In the rows, 128 means zero.
The rows below come in pairs that one turn or mirror swaps. Which row does each named row swap with?
tenif: 149  158  160  85  160  104  141  111  120  137  108  116  140  121  151  152  135  103
Tupu: 83  105  159  139  156  59  117  77  130  145  156  108  105  138  136  118  125  143
zadun: 116  122  165  90  121  95  171  110  102  121  119  90  123  157  135  138  149  145
nomez: 93  122  134  183  120  104  150  132  151  140  118  96  157  124  136  107  146  126
mitan: 92  106  173  148  159  83  104  71  106  154  140  107  127  122  118  115  122  140
dovo: 96  146  134  118  166  131  132  104  157  95  95  142  120  80  158  136  97  133
tud: 131  78  143  146  135  140  157  106  120  159  166  156  126  160  154  129  113  117
nufos: 110  125  152  95  126  126  174  129  96  105  133  105  115  171  118  132  127  160
degu: 144  145  150  90  148  95  116  149  130  135  113  114  136  124  148  163  103  103
tik: 142  146  139  85  157  80  114  126  129  131  119  129  128  114  146  171  122  110
puna: 71  113  112  158  135  94  143  144  119  139  132  95  148  108  136  87  131  121
rep: 129  121  126  135  185  140  115  117  138  125  109  157  112  89  154  145  74  147
lired: 116  150  129  128  154  128  130  102  124  95  105  151  104  83  177  121  84  135
tof: 89  111  115  157  115  98  132  167  133  149  135  82  130  119  114  141  115  154
Fafo: 152  152  132  139  124  116  124  105  125  152  126  147  93  159  132  123  150  184
fid: 127  122  116  148  171  139  140  118  141  127  107  151  111  92  178  118  75  157
Nula: 148  150  141  130  138  108  139  111  144  166  128  158  98  151  116  127  156  179
Mut: 108  130  113  166  124  100  155  143  124  163  138  79  154  101  130  125  126  152
pivak: 153  152  139  139  124  112  131  125  141  150  119  151  83  151  126  103  151  167
Tal: 94  129  105  173  127  95  156  147  126  119  150  116  145  106  135  92  136  126
buzal: 117  121  110  132  152  131  131  105  141  96  117  162  110  84  182  103  99  142
lelip: 136  80  110  141  137  125  169  102  127  161  166  148  102  160  145  123  96  133
Lek: 124  131  117  136  152  144  116  111  137  95  103  144  108  107  168  132  69  153
tuge: 95  113  165  134  158  90  120  79  92  143  167  95  112  89  126  128  109  129
Vudor: 106  128  100  185  133  108  153  157  114  154  129  102  143  100  135  110  123  142
Gim: 112  121  134  128  179  128  149  118  132  111  106  164  97  81  155  139  78  156
ziteb: 127  150  159  71  162  86  124  138  117  130  118  120  145  104  145  139  126  135
novob: 131  129  131  119  149  144  136  127  122  94  102  160  101  82  140  135  75  148
nibe: 140  152  146  88  138  83  137  114  121  135  116  149  124  113  148  157  132  86
Doza: 136  94  150  139  148  144  159  114  135  175  167  156  127  154  134  125  115  112
pefam: 70  119  105  157  123  98  140  113  120  124  131  91  159  98  113  114  121  125
Bezik: 96  111  165  140  145  65  116  82  132  162  164  97  119  107  129  132  111  136
luvud: 98  103  189  111  124  139  152  107  108  142  124  160  88  108  95  117  117  139
Mimos: 101  119  144  94  110  119  173  118  92  106  125  107  119  169  135  137  127  150
sosob: 108  104  197  113  147  108  138  93  109  129  118  156  92  119  96  123  109  117
pupe: 138  95  132  134  146  136  168  97  121  169  172  155  126  159  135  144  120  125
Gute: 87  119  120  175  113  118  149  152  137  156  133  95  144  96  124  106  127  124
gem: 90  121  194  128  144  134  140  100  106  144  112  168  100  115  96  125  125  136
gafo: 112  126  144  90  133  126  178  102  99  122  122  93  129  167  127  127  127  150
zive: 89  113  191  117  131  127  152  112  125  134  119  162  78  116  92  110  116  128
nom: 138  119  117  143  149  137  120  84  140  104  90  150  113  108  161  126  87  124
Meroz: 135  155  137  150  113  116  138  103  149  153  144  147  99  159  140  129  148  180
bafar: 129  122  142  122  139  134  132  122  149  127  117  142  96  84  151  158  56  147
Vor: 135  96  121  128  144  143  146  111  138  169  164  169  118  158  127  128  117  108
vafes: 97  106  168  150  129  87  96  85  124  160  148  87  102  106  136  132  102  144
maf: 139  144  139  150  123  106  148  147  142  156  123  176  92  141  137  130  152  168
fenod: 79  103  128  159  120  113  166  153  125  135  142  82  138  106  120  111  128  160
mani: 91  118  104  155  124  92  174  147  107  147  131  93  142  104  115  119  128  150

zadun pairs with -> sosob
Lek pairs with -> Gute
Vudor pairs with -> fid
pivak pairs with -> tud
lelip pairs with -> maf

The rows below come in pairs that one turn or mirror swaps. Which row does each named row swap with?
riz: 129  116  142  125  146  139  134  193  119  150  106  135  134  124  80  115  117
kozi: 139  102  129  125  141  126  196  100  152  134  122  153  125  117  151  117  147
vamu: 100  121  118  99  173  113  92  107  134  148  111  131  102  113  143  134  90
vaf: 150  120  117  127  150  127  134  165  176  132  161  156  154  114  109  125  93
Moba: 127  124  120  121  118  116  98  114  176  156  104  119  123  119  187  126  136
dap: 129  131  114  118  125  116  148  61  122  129  144  159  129  120  156  122  135
Pasuv: 98  142  144  164  129  115  118  152  163  72  125  120  125  131  133  151  131
nuzes: 111  108  130  133  103  119  163  130  123  136  146  90  93  129  134  118  183
ras: 120  152  125  140  134  103  53  125  136  132  131  155  134  135  141  140  119
Zadof: 105  147  145  129  125  112  123  173  165  125  138  150  125  109  148  152  82
biv: 124  103  108  126  167  125  162  139  163  124  75  111  143  120  126  125  158
keb: 80  147  124  126  107  135  160  118  124  137  140  100  90  115  119  127  166
Vaso: 143  117  113  114  194  118  117  82  122  142  124  142  130  128  133  110  152
kuli: 155  116  138  160  139  116  106  96  123  111  122  189  139  126  130  110  134
lepif: 122  128  134  121  129  122  139  194  143  142  136  158  138  120  73  118  157
duzek: 118  121  133  153  146  112  102  86  101  133  116  116  106  111  155  108  172
Busa: 139  105  107  121  162  115  162  164  128  155  108  90  137  122  107  108  165
nafu: 127  141  140  138  171  123  75  146  124  112  165  161  125  115  147  123  112
zaluf: 143  114  116  183  101  129  96  118  131  137  116  142  139  139  91  121  126
kezir: 129  74  127  102  150  112  98  111  109  142  153  157  112  145  117  129  162
Boruv: 127  122  144  127  145  114  68  155  139  130  172  127  165  104  110  133  123
divi: 117  124  100  141  105  137  156  84  162  137  150  113  123  116  157  132  115
Ros: 126  140  150  120  130  123  123  184  156  128  150  113  150  124  75  138  115
limu: 110  126  117  120  95  95  171  108  155  134  135  85  117  116  145  131  123
taka: 128  144  126  137  134  135  74  138  77  150  132  133  123  98  145  124  132
salen: 114  106  113  128  178  132  115  111  128  141  134  94  101  125  85  126  99
zes: 156  130  140  130  135  93  157  176  158  117  149  134  158  110  99  113  112
tolo: 137  127  113  122  180  85  164  175  118  122  159  140  109  116  126  109  124
lufig: 102  135  142  162  98  99  114  158  135  105  158  98  114  147  119  142  148
pas: 119  117  138  125  152  122  134  190  146  120  93  170  107  120  89  126  135
miba: 123  103  142  122  172  88  64  162  132  139  123  151  128  124  111  122  140
vatu: 126  97  114  123  131  126  118  77  129  152  143  100  151  108  139  120  168
Fari: 130  94  99  113  143  120  112  89  136  163  115  150  125  131  166  116  157
zoz: 128  115  140  138  79  128  153  172  142  123  92  161  127  131  136  118  137
bipo: 127  144  121  96  153  107  101  148  140  141  143  174  149  110  130  135  86
kufi: 130  125  141  126  128  115  126  217  133  143  145  120  128  114  103  119  145
Silum: 116  128  93  144  84  75  141  142  130  143  130  141  109  134  164  128  144
metup: 157  122  160  131  187  120  116  136  166  102  159  147  126  118  143  107  134
gatu: 123  125  126  130  98  136  169  96  141  141  128  85  130  127  113  127  163
zume: 90  133  130  147  116  133  154  116  125  112  97  127  70  117  134  130  154
nibeg: 92  111  144  146  96  136  148  106  114  121  131  108  89  150  115  132  145
Nesu: 99  117  148  101  153  135  177  155  130  103  130  116  81  118  133  124  115

miba pairs with -> duzek
Nesu pairs with -> zoz
tolo pairs with -> Silum
vaf pairs with -> divi

The rows below come in pairs that one turn or mirror swaps. Which row does each named row swap with?
kezi: 116  162  133  133  110  82  121  117  157  129  167  113  125  114  109  91
tosog: 77  105  102  141  123  148  145  136  118  131  94  134  177  120  139  129
bel: 145  168  127  123  138  125  166  142  93  141  123  125  107  108  136  162
Vako: 155  149  151  106  152  149  165  149  111  140  126  140  110  153  139  149
Damo: 128  137  136  115  118  89  133  117  168  126  163  94  128  130  132  82
lebu: 106  98  105  127  127  151  167  118  118  141  87  121  178  124  143  113
kolag: 93  86  104  137  140  153  129  136  106  135  88  138  165  127  141  124
zuz: 176  98  161  162  106  130  120  118  139  139  104  111  155  109  128  115
tumo: 130  169  140  119  150  154  164  137  104  150  121  137  102  135  127  154
gil: 114  110  140  119  85  137  62  114  136  141  138  148  133  140  119  137
Topu: 143  168  138  112  160  140  167  144  109  132  130  141  107  115  120  131
Vafom: 108  161  132  118  108  82  128  138  160  126  150  94  111  125  122  96
Deroz: 123  147  144  111  149  149  150  150  113  167  128  138  86  139  116  150
vitum: 168  91  138  172  97  127  118  132  136  125  103  123  155  123  119  102
Sori: 111  107  133  124  101  124  53  116  141  143  145  133  136  144  119  134
Lom: 172  100  151  148  90  120  126  121  144  149  95  133  163  113  122  100
miv: 86  100  105  135  118  149  145  113  99  150  106  106  171  136  144  135
zag: 135  107  119  104  87  140  75  107  138  142  160  139  142  157  129  126
vuvib: 163  151  121  119  117  95  132  131  171  119  105  136  139  158  136  164
diro: 105  114  121  115  89  125  67  115  156  145  147  127  122  146  127  146
dig: 103  92  90  128  143  155  145  142  119  129  90  113  167  140  125  116
dop: 114  161  125  130  114  91  128  118  156  133  169  96  113  114  133  97
fik: 156  161  100  118  118  93  119  121  171  108  103  128  130  142  115  153
liro: 107  93  112  149  121  141  132  138  92  142  78  116  150  115  153  133
vebe: 73  103  93  141  124  141  159  128  117  161  97  125  154  126  119  115
Vuku: 84  96  113  150  137  148  154  128  107  156  95  124  163  123  140  124
subut: 119  143  136  141  94  90  127  121  156  143  169  108  116  116  111  88
nodi: 99  99  112  132  127  156  145  137  104  143  90  118  181  129  150  120
latim: 176  89  140  159  107  111  105  136  140  148  112  133  151  112  111  104
Derat: 106  153  137  134  113  73  139  128  162  125  161  113  126  112  116  99
Nade: 115  109  122  127  89  141  59  115  131  151  153  128  132  141  138  131
ponot: 120  103  122  114  79  133  69  128  130  159  156  134  143  132  120  134
Lanud: 158  151  133  110  155  158  160  155  108  139  136  128  113  135  106  135
mopo: 112  164  140  136  117  89  127  117  173  115  160  122  120  114  129  102
raz: 135  160  155  119  144  141  162  136  96  151  141  109  98  142  137  141
pefa: 160  158  108  138  109  102  136  119  156  105  110  122  143  157  137  170
nub: 145  171  146  108  148  149  168  152  103  142  128  125  119  134  139  144
nuser: 138  162  161  120  145  154  157  159  109  138  130  145  102  122  126  142
vegos: 167  157  112  124  121  112  128  123  170  106  117  123  133  134  118  175
gekem: 114  110  137  137  91  137  63  111  146  136  153  154  141  135  132  128

Vako pairs with -> lebu
Damo pairs with -> zag
ponot pairs with -> Vafom
kezi pairs with -> Sori

